Here are some rows, each followed by its group. Rows of different groups can look alike.
[ 2.   0.   0.2 -0.6  0.2  1.4 -0.9  2.  -0.6  0.1 -0.8  1.5  0.4  0.5
 -0.8  0.8  0.9 -0.3  0.6 -0.6  0.   1.9 -0.6 -0.4  0.9 -0.1  2.  -0.9
  2.7] 1
[-1.3 -0.4 -0.3 -1.3  0.1 -0.4  3.  -0.4 -0.3 -0.2 -1.4 -0.5  3.2  0.
  0.7  0.3  0.5 -0.5  1.8 -1.3 -1.1 -1.6  0.   0.  -0.8 -1.1 -1.4 -0.5
  1.7] 2
[ 1.5 -0.3 -0.5  0.3 -0.7  1.  -0.6  1.5 -0.4  0.4 -0.8  0.8  0.5  1.3
 -0.2  0.6  0.6 -0.1  0.7 -0.2 -0.2  2.2 -0.5 -1.4  1.  -0.3  2.7 -0.9
  0.9] 1
[-0.6 -0.6 -0.5  0.7  1.4 -0.8  0.5 -0.7  0.  -0.3  0.   0.  -0.2 -0.1
  1.6  0.1 -0.2 -0.6 -0.1 -1.   0.4  0.6  0.9  1.4  0.   1.3 -1.1  0.5
 -0.5] 3
[-0.5  0.4  0.3 -0.4  0.8  1.2  0.4 -0.7 -0.7 -0.2  1.5 -1.1 -1.   0.5
  1.2  0.6 -0.6 -0.7  0.2 -0.4  0.5  0.   0.4  0.2  1.2  1.4 -0.3  0.1
 -0.8] 4
[ 2.1  0.2 -0.3 -0.9  0.3  1.1 -0.4  1.5 -0.8 -0.1 -1.9  0.5  0.2  1.4
  0.1  0.3  0.7 -0.1  0.6  0.   0.2  0.6 -1.1 -0.7  1.3 -0.2  0.5 -0.8
  1.8] 1
[-0.2  0.9 -0.2  0.5  0.8  1.1  1.  -0.5 -0.9 -0.4  1.2 -0.5  0.1 -0.1
  0.8 -1.1 -0.2 -0.7  0.6  0.1  0.   0.   0.4 -0.5  1.   1.8 -0.7  0.1
 -0.3] 4
[-0.5 -0.8  0.   0.5  0.3 -0.6  0.5 -0.2  0.   0.2  0.4 -0.4 -0.7 -0.3
 -0.1 -0.9  0.2 -0.7 -0.8  0.7  1.7 -0.6 -0.1  1.2 -1.6  0.1 -0.4  2.3
  0.1] 5
[-0.6  0.7  0.3 -0.2  0.6  1.1  0.8 -0.6 -0.4 -0.8  1.7 -0.8  0.   0.2
  0.9 -0.8 -0.6 -0.7  0.5 -0.1  0.6  0.1 -0.1 -0.3  0.   1.3 -0.8  0.2
  0.1] 4
[-1.1 -0.3 -1.  -1.2  0.   0.3  2.9  0.1 -0.3 -0.1 -1.5 -0.6  2.6  0.4
  1.   0.5  1.1 -0.5  1.2 -0.6 -1.3 -0.8  0.5  0.7 -1.1 -1.1 -1.8 -0.3
  2. ] 2
[ 1.4 -0.4 -0.4  0.4 -0.1  2.  -0.2  2.1  0.  -0.7 -1.7  1.   0.9  0.2
 -0.1  0.4  1.  -0.1  0.2  0.3 -0.1  1.3 -0.6 -1.   1.2 -0.3  1.2 -0.9
  1.6] 1
[ 2.2 -0.4 -0.3 -0.6 -0.3  1.8 -0.7  2.   0.2  0.  -0.6  1.1  0.5  0.6
  0.3  1.1  0.6 -0.2  0.6 -0.5 -0.4  1.5  0.1 -1.   0.8 -0.5  1.6 -0.8
  1.5] 1
[ 1.2  2.6 -0.2 -0.9 -0.5 -0.3 -0.9  0.9 -1.   2.2 -1.2  0.8  0.6  1.
 -0.8  0.2 -1.3 -0.8 -0.1 -0.6 -1.2 -0.6 -0.4 -0.2  0.9 -1.1  0.4 -0.9
 -0.4] 6
[-0.2 -1.  -0.9  0.8  1.  -0.2  0.9  0.1 -0.1 -0.3  0.5 -0.2 -0.4 -0.6
  0.3  0.   0.2 -0.7 -0.9 -0.5  2.7  0.  -0.3  1.   0.2  0.  -1.   2.5
 -0.3] 5
[-1.2 -0.9  0.2  0.3 -0.5 -0.4 -0.8 -0.2 -0.8  0.2  0.5 -0.3 -1.1 -1.7
 -1.3 -0.5 -1.   2.1 -1.9  0.4 -0.5 -0.7 -0.6 -0.7 -0.4 -0.6 -0.1 -0.8
 -1.3] 7
[-0.8 -0.8 -0.3  0.5  1.1 -0.5 -0.4 -0.6  0.4 -0.5  0.8 -0.6 -0.9 -0.5
  1.5  0.4 -0.2 -0.7  0.3 -1.3  0.4  0.9  1.6  1.5  0.1  1.7  0.6  0.5
 -0.3] 3
[-0.4 -0.9  0.   1.1  0.1 -0.5  0.9 -0.2  0.2 -0.4  0.3 -0.2 -1.2 -0.9
  0.  -1.3  0.7 -0.4  0.  -0.1  1.9  0.   0.1  1.5 -0.2  0.  -0.8  2.4
 -0.6] 5
[-0.7  0.8 -0.1 -0.2  1.1  0.3  0.9 -0.4 -1.   0.   0.8 -0.6 -0.3  1.6
  1.1 -0.6 -0.1 -0.7  0.2  0.1 -0.1  0.4  0.9  0.7  1.4  1.3  0.3  0.1
 -1.2] 4
[-0.3 -0.7  0.5 -0.3 -0.8 -0.7 -0.7  1.1  2.7  0.2 -0.3 -0.9  0.1 -1.
 -0.9 -0.5 -0.1  1.2  0.2  0.4  0.5 -1.1  1.2 -0.6 -0.5 -0.7  0.4 -0.1
 -0.3] 8
[ 1.7 -0.1  0.4 -0.6 -0.8  1.1 -1.   1.7 -1.   0.  -1.3  1.1  0.3  1.
 -0.2  1.   0.5 -0.1  0.8  0.2 -0.4  2.3 -0.2 -0.8  1.5 -0.6  2.  -0.9
  1.1] 1
[ 0.   0.6  0.   0.1  1.3  1.2  0.9  0.1 -0.1 -0.5  1.5 -0.6 -0.4  0.7
  1.3 -1.3 -1.1 -0.7  0.3 -0.3  0.6  0.   0.4  0.5  0.1  1.7  0.1  0.1
 -0.6] 4
[-0.7 -0.4 -0.5  0.5  1.9 -0.2  0.1 -0.9  0.1 -0.2  0.8  0.3 -0.5 -0.2
  1.3 -0.5 -0.3 -0.6 -0.3 -0.8  0.3  0.8  0.6  1.8 -0.1  1.5 -0.8  0.4
 -0.8] 3
[-1.2 -0.3 -0.2 -1.2  0.5 -0.1  2.6  0.2 -0.4  0.9 -1.1 -0.6  3.1  0.3
  0.2 -0.5  0.9 -0.7  1.8 -0.1 -0.9 -1.   0.4  0.7 -1.3 -0.8 -1.7 -0.7
  1. ] 2
[-0.3 -1.   0.4  0.5  0.3  0.1  0.6 -0.3  0.  -0.2  1.  -0.4 -0.6  0.
 -0.6 -1.2  0.1 -0.6 -0.2  0.2  1.8 -0.7 -0.5  1.  -0.9  0.4 -0.6  2.3
  0.1] 5
[-0.9 -0.5 -0.2  1.   0.9 -0.6  0.6 -1.2 -0.1 -0.1  1.1  0.  -0.3 -0.2
  1.8  0.1  0.  -0.8  0.5 -0.6  0.   0.8  0.2  1.5  0.   1.6  0.7  0.2
 -0.6] 3
[-0.5 -0.6  0.   0.3  1.6  0.4  0.5 -1.1 -0.2 -1.2  1.  -0.6  0.2  0.4
  2.2 -0.2 -0.4 -0.9 -0.6 -0.8  0.1  1.   0.4  1.8  0.1  1.9  0.4  0.7
 -1.1] 3
[-0.6 -0.8  1.7  0.8  0.6  0.   0.2 -0.9  0.4 -0.3  1.   0.1 -0.5 -0.3
 -0.3 -0.7  0.9 -0.7 -0.6  0.8  2.6 -0.1 -1.1  1.1 -0.6  0.1 -0.6  2.2
 -0.6] 5
[-1.  -0.8  1.1  0.  -0.7 -0.8 -1.2 -1.2 -0.2 -0.5  0.2 -0.4 -1.  -1.6
 -1.2 -0.1  0.   2.  -0.3  0.7 -0.2 -0.8 -0.9 -1.5 -1.6 -0.5 -0.3 -0.3
 -1.4] 7
[-0.8 -0.6  0.   0.2  0.8  0.   0.6 -0.8  0.4 -0.5  0.3 -0.3 -0.5  0.
  1.9  0.4 -0.5 -0.8  0.1 -1.  -0.5  1.   1.   1.7 -0.8  1.7 -0.5  0.3
 -0.5] 3
[ 1.3 -0.2  0.4 -0.3  0.   1.  -0.5  2.  -0.3 -0.2 -0.9  1.2  0.1  0.3
 -0.4  1.2  0.7 -0.2  0.2 -0.5  0.6  1.  -0.2 -0.6  1.1 -0.2  2.5 -0.7
  1.5] 1
[ 1.3  2.4  0.  -0.8 -0.9  0.1 -0.7  1.1 -1.2  1.  -1.1  0.8  0.9  1.7
  0.2  0.  -0.5 -0.9  0.1 -1.  -0.7 -0.2  0.2 -0.6  0.9 -1.1 -0.6 -1.1
  0.8] 6
[-1.1 -0.2 -0.8 -1.5  0.9 -0.2  2.7  0.2  0.3  0.6 -1.1 -0.5  2.6  0.5
  0.5  0.2  1.  -0.4  1.7 -0.4 -1.1 -1.6  1.2  0.6 -0.1 -1.1 -1.4 -0.4
  0.7] 2
[-0.9  0.6 -0.3 -0.1  1.5  0.6  0.8 -1.2 -0.9  0.7  1.3 -0.7 -0.3  0.6
  0.8 -0.7 -0.5 -0.9 -0.3  0.  -0.1 -0.5  0.8 -0.2  0.3  1.4  0.7  0.1
 -0.4] 4
[-0.7 -0.7  1.2  0.4 -0.8 -1.1 -0.6 -0.5 -0.4  0.3  0.2  0.  -0.8 -1.3
 -1.4 -0.2 -0.2  1.8 -0.3  1.3 -0.1 -0.6 -1.  -1.1 -0.7 -0.6 -0.2 -0.3
 -1.2] 7
[-0.1 -1.   0.7  1.2  1.1 -0.4  1.1 -0.2  0.3 -0.1  1.3 -0.5 -1.  -0.4
  0.2 -0.5 -0.4 -0.7 -0.8  0.6  2.  -0.3  0.4  1.   0.2  0.1 -1.1  2.3
  0.2] 5
[ 1.4  2.2 -0.8 -1.2 -0.8  0.  -0.9  0.6 -0.9  0.9 -1.2  0.6  0.6  1.
 -0.8  0.7 -0.7 -0.7  0.  -0.6 -1.3 -0.2 -1.1 -1.1  0.5 -0.7 -0.5 -0.9
  0.1] 6
[-1.2 -0.2 -0.3 -0.6 -0.1 -0.4  2.4  0.4  0.4 -0.3 -0.7 -0.3  2.6 -0.3
  0.3  0.6  0.4 -0.5  2.3 -0.6 -1.1 -1.1  0.1  0.7 -0.6 -0.6 -1.3 -0.3
  0.5] 2
[-0.4  0.4  0.7  0.8  0.7  1.1  1.2 -1.4 -0.6  0.3  1.7 -0.6  0.   0.8
  0.9 -0.5 -0.2 -0.8  0.5  0.  -0.1  0.8 -0.1  0.5 -0.2  1.5 -1.2 -0.1
 -0.2] 4
[-0.5  0.4  0.1  0.7  0.3  2.   1.1 -1.1 -0.6  0.2  1.3 -0.8 -0.5  1.4
  1.  -0.8  0.3 -0.8  0.   0.2  0.  -0.4  0.5  0.1  0.6  1.1 -0.2  0.4
 -0.7] 4
[-0.3 -0.4  0.9  0.2 -0.8 -0.9 -0.8  0.5  2.2 -0.2  0.2 -0.4  0.  -0.5
 -0.6 -0.7 -0.4  1.1 -0.6  1.2  0.1 -1.4  1.3 -0.7 -0.6 -1.1  1.  -0.8
  0.6] 8
[ 1.   2.2  0.5 -1.7 -0.5  0.6 -0.3  0.9 -0.2  0.9 -0.6  1.1  0.9  1.3
 -1.1 -0.4 -0.5 -0.6  0.1  0.2 -1.9 -1.  -0.9 -1.2  0.6 -1.3 -1.  -1.1
  0.6] 6
[-0.9 -0.5 -0.5  1.1  1.7 -0.6 -0.4 -1.1  0.3  0.2  0.4 -0.6 -0.7 -0.5
  1.8  0.5  0.3 -0.8  0.  -1.3 -0.2  1.1  0.6  2.2 -0.1  1.4  0.6 -0.1
 -1. ] 3
[ 0.  -0.3  0.4  0.4 -1.  -1.2 -0.6  0.2  2.2  0.3 -0.1 -0.3 -0.2 -0.3
 -0.6 -0.5 -0.5  1.2  0.4  1.1 -0.7 -1.   0.9 -0.7 -0.6 -1.3  1.3  0.
  0.3] 8
[ 1.3  2.7 -0.4 -3.4  0.7  0.1 -0.3 -1.6 -0.8 -0.5 -0.7  0.   1.1  0.7
 -2.1  1.6 -0.5 -0.5 -0.3  0.  -0.8  0.8 -2.3  0.4 -0.3 -1.3  1.  -1.2
  0.2] 6
[-1.1 -0.7 -0.3  0.7  1.8  0.   0.1 -0.4  0.4  0.1  0.9 -0.2 -0.7 -0.1
  0.8 -0.5  0.  -0.7 -0.1 -0.1 -0.2  0.8  0.7  1.1 -0.2  1.3  0.5  0.5
 -1.2] 3
[-0.5  0.7 -1.1 -0.1  0.5  0.4  0.9 -0.5 -0.7 -0.2  1.1 -0.1 -0.5  1.1
  1.  -0.4 -0.7 -0.6  0.5 -0.2  0.   0.2  0.6 -0.6  1.2  1.  -0.7  0.
 -0.6] 4
[ 0.2 -0.5  0.6  0.4 -1.  -0.7 -0.6  0.1  2.1  0.  -0.4 -0.6 -0.4 -1.1
 -0.6 -0.7 -0.5  1.1  0.4  1.2 -0.1 -0.5  0.2 -1.  -0.2 -1.2  0.8 -0.3
  0.7] 8
[ 1.4 -0.4 -0.4 -0.9 -0.9  1.3 -0.4  1.1 -0.4  0.  -1.6  1.6 -0.2  0.6
  0.3  1.1  0.5 -0.1  0.3 -0.3 -0.4  1.9 -0.6 -1.2  0.8 -0.4  1.9 -1.
  1.4] 1
[ 0.8  2.4 -0.2 -1.7 -0.8  0.1 -0.4  0.9 -0.7  0.9 -1.4  0.3  0.5  1.3
 -0.9  0.9 -0.9 -0.6  0.5 -0.6 -2.1  0.  -1.1 -1.2  1.4 -0.9 -0.1 -0.9
 -0.1] 6
[-0.8 -0.8  1.5  0.1 -1.  -0.7 -0.9 -0.9  0.1 -1.1  0.6 -0.5 -1.3 -1.3
 -0.9 -0.4 -0.3  1.9 -1.3  1.5 -0.7 -1.9 -0.6 -0.9 -0.8 -0.5 -0.4 -0.5
 -0.8] 7
[ 0.8  2.2 -1.1 -1.1 -0.7  0.1 -0.8  0.8 -0.3  0.9 -1.   0.4  1.   0.8
 -1.3  0.3 -1.2 -0.9 -0.3 -0.4 -2.   0.  -0.4 -0.7  0.8 -1.2 -0.5 -0.8
 -0.5] 6
[ 0.9  1.9  0.  -1.5 -0.6  0.5 -0.7  1.4 -1.1  1.3 -0.9  0.7  0.6  1.
 -0.8  0.1 -0.7 -0.7  0.1 -0.8 -2.  -0.1 -0.5 -0.1  0.6 -0.7 -0.9 -1.
  0.2] 6
[ 0.   1.   0.1 -0.5  0.8  0.4  1.  -0.9 -0.6 -0.2  1.4 -0.4  0.   0.9
  0.5 -0.8 -0.7 -0.6  0.6 -0.2  0.4  0.5  1.   0.2  0.4  1.5  0.3 -0.1
 -1. ] 4
[-1.   0.7  0.  -0.4  1.4  0.9  1.  -0.8 -0.5 -0.8  2.  -0.7 -0.3  1.2
  0.8 -0.3 -0.2 -0.7  0.5 -0.1 -0.3  0.6  0.9  0.9  0.4  1.7 -0.5 -0.5
 -0.5] 4
[ 1.4  2.  -0.6 -0.6 -0.6 -0.3 -0.9  1.1 -1.   1.3 -0.8  1.   1.   0.9
 -0.3  0.5 -0.7 -0.7 -0.4 -0.4 -1.2 -0.1 -0.8 -0.5  0.1 -1.1  0.  -0.6
  0.6] 6
[ 1.7  2.1  1.3 -0.7 -0.8  0.2 -0.9  1.4 -0.9  1.3 -0.5  0.6  0.4  1.7
 -0.6  0.9 -0.4 -0.7 -0.4 -0.5 -0.6  0.1 -0.5 -0.6  0.7 -1.  -0.5 -0.7
  0.3] 6
[ 0.  -0.9  0.6  1.5  0.4  0.2  0.  -0.1  0.  -0.4  0.7  0.  -1.  -0.6
 -0.2 -0.9  1.  -0.6 -0.8  1.   2.3  0.2 -0.4  1.2 -0.2  0.  -0.9  2.3
 -0.9] 5
[ 1.5  2.5 -0.8 -1.5 -0.7  0.1 -0.7  1.5 -0.6  1.7 -1.2  0.6  0.5  1.5
 -0.7  1.4 -0.5 -0.8  0.8 -0.6 -1.6 -0.4 -0.4 -0.1  0.5 -1.1  0.1 -1.2
  0.7] 6
[-0.2 -1.1 -0.3  0.9  0.5 -1.   0.7 -0.3 -0.3 -0.4  1.3 -0.1 -0.6 -0.7
 -0.2 -0.5  0.  -0.8 -0.4  0.4  1.5 -1.2 -0.8  1.1 -0.2  0.2 -0.5  2.3
 -0.1] 5
[-1.1 -0.2  0.3 -0.9  0.  -0.8  2.3  0.2  0.2 -0.1 -1.  -0.3  2.5  0.5
  0.2  0.   1.4 -0.5  2.1  0.1 -1.3 -0.6  0.5  0.3 -0.3 -1.  -1.4 -0.9
  0.9] 2
[ 1.9  0.  -0.5  0.1  0.1  1.5 -0.5  1.8 -0.8  0.  -1.4  1.3  0.4  1.3
  0.3  0.4  0.7 -0.2  1.1 -0.2 -1.   1.5 -0.6 -1.2  1.1 -0.3  0.7 -0.9
  2.4] 1
[ 0.9  2.7 -0.5 -1.2 -0.9 -0.4 -0.5  0.5 -0.7  1.4 -0.5  1.3  0.8  1.1
 -0.5  0.1 -0.7 -0.9 -0.9 -0.9 -1.3 -0.4 -0.5 -1.1  0.6 -0.7 -0.2 -0.8
  0. ] 6
[ 0.2 -0.3 -0.1  0.1 -0.9 -1.1 -1.1  0.2  2.2  0.  -0.1  0.   0.1 -0.1
 -0.7  0.   0.2  0.8  0.5  1.1  0.4 -0.8  0.8 -0.8 -0.4 -1.3  0.2  0.
  0.6] 8
[-0.3 -0.3 -1.3  1.   1.1  0.6  0.1 -0.6  0.  -0.2  0.6 -0.1 -0.4  0.2
  1.9 -0.5  0.4 -0.5  0.2 -0.9 -0.5  0.8  0.2  1.6  0.1  1.3 -0.3  0.4
 -0.7] 3
[ 0.  -0.8  0.   0.6  0.  -0.6  1.  -0.1  0.1 -1.   0.9  0.1 -0.6 -0.6
  0.3 -0.5  0.1 -0.7 -0.4  0.5  2.3 -0.1  0.4  0.8  0.   0.  -0.8  2.1
 -0.5] 5
[-0.1  1.1 -0.5 -0.3  1.2  0.   0.9 -0.9 -1.3  0.   1.5 -0.7 -0.2  0.8
  0.9 -0.3  0.2 -0.8  1.3 -1.  -0.1  0.  -0.3 -0.3  1.   1.  -0.5 -0.2
 -1.1] 4
[ 0.2 -0.7  0.3  0.  -0.7 -0.9 -0.8 -0.6  2.4 -0.1 -0.2 -0.8 -0.2 -0.5
 -0.6 -0.5  0.2  0.9 -0.7  1.4 -0.3 -1.1  0.8 -0.7 -0.4 -1.   1.   0.1
  0.4] 8
[ 0.4 -0.4  0.6  0.5 -1.1 -1.2 -1.1  0.1  2.4  0.2  0.5 -0.8  0.  -0.6
 -0.7 -0.1 -1.   1.1  0.6  0.8  0.  -1.2  0.7 -0.7  0.3 -0.9  0.8 -0.4
  0.8] 8
[-0.2 -1.2  0.   0.9  0.6  0.3  0.4  0.2  0.  -1.5  0.5  0.  -0.6 -0.3
  0.3 -0.8  0.4 -0.7 -1.   0.2  1.4 -0.7 -0.6  1.1 -0.6 -0.1 -0.8  2.3
 -0.6] 5
Which 4 groups are nearest to each row below, nearest first, going by the average distance to the group's rows?
[-0.4 -0.6  1.2  1.1  0.2 -0.8  0.6  0.2  0.  -0.3  1.2 -0.2 -1.1  0.2
 -0.6 -0.6  0.5 -0.6 -1.4  0.5  1.9  0.3  0.2  0.6 -0.8  0.2 -0.6  2.5
 -0.8] >> 5 3 4 7
[-0.8 -0.2 -0.1  0.4  1.2 -0.8  0.  -1.3  0.5 -0.4 -0.1 -0.1 -0.1 -0.8
  1.7  0.5 -0.5 -0.7 -0.4 -1.1  0.3  1.3  1.   1.9 -0.1  1.7 -0.6  0.4
 -0.6] >> 3 4 5 8
Which 3 groups are nearest to each row below, nearest first, going by the distance to the centre of the group?
[ 1.2  2.1 -0.5 -1.7 -0.2  0.2 -0.3  1.1 -0.8  1.4 -1.   0.7  1.   1.9
 -1.3  0.9 -0.5 -0.7  0.  -0.2 -1.3 -0.6 -0.2 -0.6  0.3 -1.  -0.7 -1.1
  0.4] >> 6 1 2
[-1.3  0.1  0.  -1.8  0.4  0.5  2.6  0.8  0.1  0.4 -1.  -0.7  2.9  0.1
  0.5 -0.1  1.1 -0.7  1.7 -0.6 -1.  -0.8  0.   0.8 -0.9 -0.7 -1.  -0.3
  0.9] >> 2 4 6
[ 1.2  2.2 -0.1 -1.  -0.9  0.3 -0.4  0.3 -1.   1.5 -1.   0.2  1.1  1.2
 -0.9  0.5 -0.9 -0.6 -0.4 -0.3 -1.4 -0.3 -0.6 -0.4  0.4 -1.2  0.2 -1.2
 -0.1] >> 6 1 4
Which 3 groups are nearest to each row below, nearest first, going by the average distance to the group's rows?
[-0.3 -0.8 -0.7  1.5  0.   0.2  0.5 -0.7  0.  -0.1  1.3 -0.2 -0.9  0.7
 -0.3 -0.4  0.2 -0.6 -0.6  0.4  2.1  0.   0.3  1.  -0.3  0.5 -0.7  2.3
 -0.6] >> 5 3 4
Which 4 groups are nearest to each row below, nearest first, going by the distance to the group's nearest row?
[ 1.6 -0.2 -0.7 -0.6 -0.4  1.7 -0.8  2.5 -0.1  0.  -1.1  0.8  0.   0.5
  0.6  0.3  0.5 -0.4  0.4 -0.1  0.3  1.8 -0.2 -1.   1.  -0.6  1.7 -0.9
  1.3] >> 1 6 8 4
Which 3 groups are nearest to each row below, nearest first, going by the distance to the group's nearest row?
[ 1.8 -0.2 -0.1  0.  -0.7  1.9 -0.9  1.3 -0.5  0.3 -1.7  1.1  0.9  0.7
  0.   0.4  0.6 -0.2  1.  -0.3 -0.1  1.5 -0.2 -1.2  1.4  0.   2.3 -0.8
  1.4] >> 1 6 8
[-0.9 -0.2  0.  -0.4 -0.1  0.2  2.8 -0.1  0.   0.3 -1.6 -0.5  2.8  0.2
  0.7 -0.1  1.  -0.7  1.6 -0.7 -0.8 -0.9  0.2  0.  -0.4 -0.8 -2.1 -0.6
  1.3] >> 2 4 3
Which 4 groups are nearest to each row below, nearest first, going by the distance to the centre of the group?
[-0.8 -0.1 -1.1  0.5  1.6  0.1  0.4 -1.1  0.1  0.2  0.   0.6 -0.2 -0.5
  2.5  0.  -0.8 -0.7  0.7 -0.7 -0.3  0.6  0.6  1.9  0.2  1.7  0.3  0.4
 -0.6] >> 3 4 5 2
[-0.4 -0.4 -0.5  0.4  0.9  0.1  0.3 -1.1 -0.2 -0.2  0.1  0.3 -0.4 -0.2
  1.8  0.3 -0.2 -0.8  0.2 -0.5  0.2  0.9  1.   2.  -0.6  1.5 -0.6  0.5
 -1.1] >> 3 4 5 2
[ 0.1 -0.4  0.   0.3 -0.6 -0.8 -1.2  0.3  2.6  0.2 -0.9 -1.3  0.3 -0.9
 -0.6 -0.2 -0.3  1.3 -0.1  0.6  0.  -1.4  0.8 -0.2  0.  -1.2  0.3 -0.2
  0.3] >> 8 7 5 6
[-0.8 -0.4 -1.  -0.3  1.1 -0.8  0.3 -0.4 -0.3  0.2  0.8  0.2 -0.4 -0.3
  1.5  0.5 -0.6 -0.8 -0.4 -1.3 -0.1  0.8  0.4  2.1  0.1  1.3 -0.7  0.5
 -0.8] >> 3 4 5 2
[-0.9  0.  -0.2 -1.3  0.7  0.1  2.9  0.8 -0.2  0.8 -0.8  0.4  3.3 -0.1
 -0.1  0.   2.  -0.8  1.5 -0.6 -1.4 -0.5 -0.1  0.  -0.1 -1.2 -1.2 -0.3
  1.5] >> 2 6 4 1
[ 0.3 -0.5  0.3  0.3 -1.  -0.4 -0.5 -0.2  2.7 -0.3 -0.3 -0.1 -0.7 -1.1
 -1.6 -0.3  0.2  1.3  0.2  1.1 -0.3 -0.7  0.8 -0.6 -0.7 -1.   1.  -0.3
  0.3] >> 8 7 5 1
[-0.9 -0.7 -0.7  0.4 -0.4 -0.9 -0.8 -0.9 -0.5 -0.3  0.7 -0.8 -1.4 -1.3
 -1.   0.3  0.2  2.  -0.9  0.7 -0.8 -1.2 -1.2 -1.2 -1.4 -1.   0.  -0.3
 -1.3] >> 7 8 5 4
[-0.5  0.6 -0.1  0.   0.6  1.   0.7 -1.  -0.6  0.2  1.1 -1.2 -0.1  1.5
  1.3 -0.5 -0.6 -0.8  0.9 -0.2 -0.6  0.9  0.4 -0.3  0.8  1.5  0.5  0.1
 -0.7] >> 4 3 5 6
[-0.1 -0.5  0.3  0.4 -1.1 -0.5 -0.9  0.2  2.1 -0.4 -0.3  0.7 -0.3 -0.7
 -0.5  0.2  0.4  1.   1.3  1.1  0.1 -0.7  1.7 -0.6 -0.7 -0.9 -0.1 -0.7
  0.7] >> 8 7 5 1
[ 0.  -0.8  0.1  0.1 -0.7 -0.8 -0.5  0.2  2.3 -0.1 -0.6  0.1 -0.5 -1.2
 -1.1  0.4  0.6  1.1  0.5  0.9  0.1 -0.8  1.1 -0.8 -0.4 -0.9  0.8  0.
 -0.8] >> 8 7 5 3
[-0.2 -0.8 -0.3  0.4 -1.4 -0.8 -1.  -0.3  1.8 -0.4 -1.   0.7 -0.3 -1.4
 -0.8 -0.1 -0.5  1.4 -0.2  0.7  0.4 -1.1  1.4 -0.3 -0.5 -1.   1.  -0.4
 -0.4] >> 8 7 5 3
